Rotation paths and how fast each direction turns (deg/step):
Each turn is a multiple of 5 degrees from 10 to 175, or 0.
Each row of a path follows its step; steps can be skipped.
Rotation 1:
step 10: [  8  22 -10  -6   8   6 -31  24   9  15 -26  46   5   7 -29  21 -26 -16
 -15   2   1  -2  17  21  11 -47 -14   7 -40  15  -9  -5  -2 -17   1 -24
 -35  10 -33 -25  24  18   2 -33  18  12  21   6   2  13   4 -14   7  38
   4  47 -26  42  17   7   6  38  24  -3   5]
step 13: [  4  11 -18   6   2  53  17  26 -10  15  31  16 -55  13  25  26 -16 -38
   0   1 -13   9  28 -27  -2 -21 -19  10  12 -16 -15 -21  10   6 -19  -7
   8  -4 -39 -21 -10  27 -48 -10  -7   5   7  12 -56 -14   3   2  11  28
 -11 -29   1  13   0  11  -1  16  21  14  24]
step 16: [ 33  -9 -39 -27  20  22  26  -7   6  23   2  24   9  29   6  -4  -8   7
 -44  -2   0  26  25 -15   5 -17 -16  19  23 -10   4  -9  22  25  11  41
  -7  -8 -11  12  40 -10 -34 -19  -2  -5  23 -29  12  41  -5 -25 -47  22
 -27 -34  22   0   3  -7  -2 -16   6 -32 -11]
step 18: [ -2  37 -23 -24  33  -5 -14  31  12 -28  23  -4  32 -19   1 -11 -12 -44
  -7  -7  -8  -8  37  -5  26  13   8  27 -15   3  41  14  13  15 -17  -4
  18  -2 -58  14 -19 -12  27  12   6   3   5  -6  23  27   0 -27   1   0
   1 -36  -6   4  -3 -16  -3  12  43   7  44]
step 20: [  5  -2  -5  -9  40   0  10   7  -2  25  24  -7  12  22 -23 -15 -12   1
  30 -29   4  -6  15  33  37  27 -25  -7  -5 -11   9  -6  -9  -1  14  43
  -2  23 -35 -13   8  18 -29   9  32  10  30 -16  21 -19  11  33  20  54
 -35  -1 -14  -2 -32 -38 -14  25 -21 -12  -7]
step 21: [-31  -2 -31 -16  26  12  41 -28 -12 -25   8 -11  47  -8  49 -27   9   3
  -3  19  -1 -41   0  10 -26  -1  -3  -3  22 -19  -2  12  54  23 -13 -13
   9  40 -14 -20  -7 -15 -13  16   4  -2   8 -12 -27  -4  44  -1 -11  17
  -2 -15 -12   7 -23   1  24  20  10 -19  20]
step 23: [ -1  41  -9  11  47  32   9 -10  -4  -4 -19 -12 -11  -7  -2 -30   3  13
  -2  15   5  28  17   1  -1 -10  -6  -6 -32  -2 -12  -8 -21 -19  -4   1
   2 -21 -29 -23  -6  39   3  58   4  -4   1 -21 -22  54  -1 -13  -6  46
   8  35 -16   6  -7  -3  11  28 -21 -39  29]
step 24: [  0 -31  -6   5  34 -14  18 -33 -56 -18  11  23  39  11   7 -21 -33  20
  -9  12  14 -21  10  14   3  12 -22 -15  28  22 -13  26 -13   0  12   7
  36 -11 -24   6  -3  35 -20   7  32  52 -14 -10  21 -10  -5 -41  -9 -24
  -7  18   3  19   7 -25  10 -16   5 -17   8]
step 25: [-38  10 -27   4  21 -14  -6  18 -22 -40  27 -30   6  14   1   4  -2  -6
 -16   6  -3   6  15 -21  -3 -30  19  -3   5  12 -55   9 -16   0  -9  23
 -29   9  21  15  23 -23   6 -10  12  20  40 -28   2  12  43 -18 -12  27
   9 -17  27  24   7 -47 -14  17 -30 -19   2]
Speeds:
[ 6 -1 -5 -2 -6 -7  2  5  4 10 -5  0 -7 -2  1 -1 -3 -6 -3 -5 -1  1 -4  3
  5 -7  2  5  7 -6 -6  4 11  8 13 -3 -1 -4 -2  2  1  0  2 -1 -2 -3 -9  6
 -3  1 -6  7 -1  5 -3  8  6  4  5 -8  2 10 12  9  3]
10
[ 1  0 10 -1 -6  1 10 15  0  4  6  2  7  2 -4 -1  5 -3 13  1 -1 -3  2  7
  2 -3  7  1 11  4  0 -7  1  0 -8 -6  3  7 -4 -9  0  0  5 -1  2 -5  6 -8
 -1 -5  2  2 -1  4  1  0 -7 -9 -1  0 -4  6  5 10 -7]
45
[ 11   4   5 -10  -2   3   3  10   7  -6  -1  -1  -8   5  -4 -11  -4   3
  -2   1  -5   4  -4  -4   1   4   6  -6  -8   3   5  -3   4   3  -6  -5
  -2 -10  -6   1  -2   5  -4   6   2   9   0   1   2  -4   9   0   2  -4
  14   8   4   4  -3   2   7  -3   3   4   2]
80
[ -3   2  -3   4   0   8  -2  -3  -3   6  11   9   8   1  10  -1   0  -4
   8  -2   1   0  -5   2   1  -1  -4   1 -11   2   2  -4   5  -1  -4   6
  -4  -4  -1  -4  -2   8   0   6 -10  -6  -5   1   1   9   8  -4 -12   2
  -1  -1   5   8  -7   5  -3  -2  13   5   4]
140
[ -5   8   5   0  11   4   2  -3   0  10  -5   9  -2   9  -5   6  -3  -5
   3  -2   6  14   7 -12  -1  -3   4  -2  -2   1 -12  -1   6   5  -2   5
  -4   5   1   4   4   3  -2  -2   3  -8   6  -1   1  -4  -3  12  -2  -3
   8   4  -2   1   5   6  -3  -5  -2   0   4]
115
[  4  11 -12  -1   1  -9   0  -1   1  -2   0  -1   6  10 -12   8   1   5
  -1   3   0   3   1  -2  -2  -4   6   0   3   5  -3   3 -10  -5  -1  -2
   4  -5   1  -5  -1  -6   1  -4  -7   2  -7 -11  13   2  -6  -7 -11  -3
   4   0  -1   9   0  -6   0   0   7   3  -1]
45
[ -7  11   1  -2   1   1   0  -4  12  -3   2  -4  -2   0   1  -1   0 -14
   5  -3   3  -3  -5  -2   7  -3  -8  -5  -5  -5  -3  -8 -12  -1  -8   0
  -8  -2  -9  -2   1   0   5  -5   2   6   4   2  -4   4  -7   5   6   4
   1  -4   4   9   0 -13  -4   3  -2   2  -9]
145
[ -1  -4  -2   6  -5   0   4   4  -2   0   2  -3   5   7   9  -5  11   0
   3   3   1  -1   3  -7   3   1   4  -1   3  -1   0  -4   3  13   3   3
  -8  -3   2   1   4   0 -14   0  -2   0   0   6   7 -16  -3  -3  -5  -3
   1  -8   0  10  -5  -6  -1  10  -5  -9  -6]
85
